-.39   .56   .39   .50   .60   .56 yields .39
 .71  -.68   .23  -.04   .34 yields .23
 .53   .14  -.25  -.12   .08 yields -.25
 .06   .61  -.23   .30   .20 yields -.23
-.61  -.58   .47   .22  -.26 yields .47
-.64  -.03  -.52  -.38  -.14   .04  -.04 yields -.52
 .67   .23   .22   .21  -.48 yields .22
 .12   .57   .65   .06  -.38 yields .65
---
.26, -.54, -.40, -.26, -.09, -.59 ⇒ -.59, .26

-.15, .01, .61, -.18, -.29
.19, .15, .13, .08, -.15
-.68, .10, .13, .26, .03
⇒ -.29, -.68

-.25, .12, -.19, -.63, -.38
-.10, .09, -.16, .43, -.02
.34, .01, .05, -.55, -.39
⇒ -.38, .34

-.05, .00, .12, -.32, .41, .30, .73 ⇒ .73, -.05

.19, -.09, .27, -.08, -.08, -.73
.19, -.07, .23, -.07, -.08, -.63
⇒ -.73, .19

.60, .02, .01, .00, .02, -.25
.60, .02, .01, .00, .02, -.26
.59, .02, .01, .00, .02, -.25
⇒ -.25, .59

.07, -.38, -.10, -.05
-.05, -.13, -.27, .02
-.08, .01, .01, -.53
⇒ -.05, -.08

-.48, -.04, .31, -.12, -.29, .18, -.64 ⇒ -.64, -.48
---
[-.40 -.69 -.34 -.73  .02] >> -.34

[[ .12 -.25 -.22 -.16  .18  .03  .11]
 [ .26 -.59 -.29 -.49 -.42 -.32 -.03]] >> -.22

[-.55 -.22 -.26  .05  .09] >> -.26

[[-.42  .00 -.14 -.22 -.31 -.56 -.11]
 [-.15  .16 -.26 -.30 -.55  .04  .11]] >> -.14

[-.13 -.53  .04  .16  .70 -.42 -.70] >> .04

[[-.29  .57 -.52  .64  .12]
 [-.50  .17 -.49  .32 -.25]
 [ .14 -.41  .23 -.48 -.15]] >> -.52
---
.51, .15, -.59, -.03, .65 → .51, .65

.00, .60, -.11, -.10, .07 → .00, .07

.12, -.52, .04, .53, .11, -.62, -.38
.29, -.17, .14, .18, -.72, .10, .00
→ .12, .00

-.04, .10, -.08, .08, .61, .63, -.45 → -.04, -.45

.31, -.33, .47, -.28, -.52 → .31, -.52

.00, .00, .00, .00
.38, .05, .14, .32
.47, .01, -.60, -.27
→ .00, -.27

.11, -.48, -.17, .38, .07, -.57, .20 → .11, .20
---
-.30,.00,-.23,-.40
-.62,.29,-.11,.10
-.45,.21,.21,.38
Out: .38, .29

.19,.22,.02,-.53,.05,-.30 Out: .22, .19

.12,-.58,-.40,-.63,-.53,-.34,-.64 Out: .12, -.34

.20,.52,.58,.24,-.36
-.44,-.03,.57,.42,-.36
.24,.54,.56,.21,-.36
Out: .58, .57

.50,-.22,-.01,.56,-.56,-.02,.10
-.30,.46,.24,.70,-.05,-.08,-.01
-.04,.50,.09,.05,-.52,.01,.22
Out: .70, .56

-.02,-.39,.10,-.64,-.11,.29,-.58 Out: .29, .10

.19,.43,-.48,-.68 Out: .43, .19

.11,.14,-.70,.53,.61,.36 Out: .61, .53

-.65,-.24,-.21,.57,.29
.05,-.61,-.69,-.03,-.04
-.24,-.53,-.17,-.44,.68
Out: .68, .57
---
-.48, .40, -.05, .69, .42, -.44, .22 Answer: -.48, .22

.61, .13, .42, -.26, .19, -.21 Answer: .61, -.21

-.28, .18, -.12, -.31, .37, -.62 Answer: -.28, -.62

-.32, .30, -.51, .33, -.35
-.07, -.61, -.43, -.16, -.18
.00, .61, -.41, .19, .11
Answer: -.32, .11

-.07, .72, -.35, -.29, -.30, -.63
.09, .36, -.37, -.04, -.29, -.17
Answer: -.07, -.17

-.14, -.50, -.12, .53, -.22, .49 Answer: -.14, .49
---
Input: [-961 -332  903  987 -919]
Output: -332
Input: [-29 -23  -5  -4  28 -10  20]
Output: -10
Input: [789 230 456 685 152]
Output: 456
Input: [7879 1471 5885 6021 3332 2219]
Output: 3332
Input: [3551 9038 8240 1137]
Output: 8240
Input: [ 83 210 192 150  35 238  42]
Output: 83
Input: [841 535 204 412 199  40  19]
Output: 199
